In the data rows, 500 means zero.
Some points, one per row:
394/284/391/503/747/717/170/469/457/736/621
566/694/669/503/227/440/681/467/459/330/451
589/544/650/425/459/518/590/400/492/293/522
478/651/653/658/263/401/671/401/588/350/401
486/680/631/359/429/386/699/598/314/471/464
402/511/732/750/498/718/601/242/456/407/190
482/417/728/666/370/367/689/599/304/404/464
458/441/476/365/599/484/372/516/530/623/620
405/498/702/654/390/699/661/336/584/237/336
419/480/618/611/354/456/602/520/561/490/398
531/532/613/486/440/446/601/443/453/484/469
410/341/429/427/647/632/263/459/592/659/648
566/578/481/451/436/490/544/519/440/482/521
301/431/232/577/730/733/322/573/531/476/605
557/322/345/268/721/590/438/571/521/704/463
21 more points follow, each with its number after it:
598/604/590/515/310/472/593/451/508/381/470 0
547/347/473/341/506/479/501/563/507/644/574 1
229/382/372/519/682/569/456/581/504/593/607 2
467/436/645/644/425/480/614/229/706/480/377 3
551/430/680/582/368/270/673/573/527/472/350 4
457/442/405/448/644/523/308/488/555/595/623 5
610/592/400/365/495/391/441/635/309/548/728 6
602/578/651/569/402/513/562/211/509/480/421 7
547/492/379/343/509/471/449/568/515/639/574 8
612/689/393/359/496/385/438/641/309/550/626 9
420/441/399/479/658/664/387/448/448/578/585 10
531/576/466/427/317/471/633/578/491/533/469 11
572/539/434/424/507/440/500/571/419/478/602 12
413/356/332/453/643/613/453/513/555/631/515 13
593/428/362/382/641/510/384/610/348/703/530 14
418/375/431/368/606/670/378/457/732/600/482 15
562/610/476/427/464/514/502/578/495/290/584 16
587/427/341/515/727/663/331/611/346/418/529 17
412/367/228/406/684/657/324/461/582/705/682 18
351/311/358/652/737/693/203/398/586/692/534 19
560/242/473/409/567/517/394/581/511/652/585 20
Which of these numbered points is nearest to each point below, ignoring the direction in which the first points spread most? Its number follows each.
552/605/395/566/337/434/609/401/551/588/471 > 18
337/540/302/471/671/523/446/535/502/540/635 > 2
466/434/570/661/472/377/563/396/737/404/410 > 3
589/542/471/468/510/353/608/534/498/534/390 > 8
408/490/424/430/685/522/262/569/493/629/582 > 5
486/420/337/363/761/677/369/596/310/722/463 > 14
402/608/695/724/501/277/505/332/737/368/332 > 3
615/501/407/361/490/385/437/642/310/740/621 > 14
267/156/465/712/760/756/363/382/461/637/535 > 19
626/497/697/507/379/652/380/567/349/363/462 > 17
524/486/305/474/665/529/361/569/518/481/607 > 16
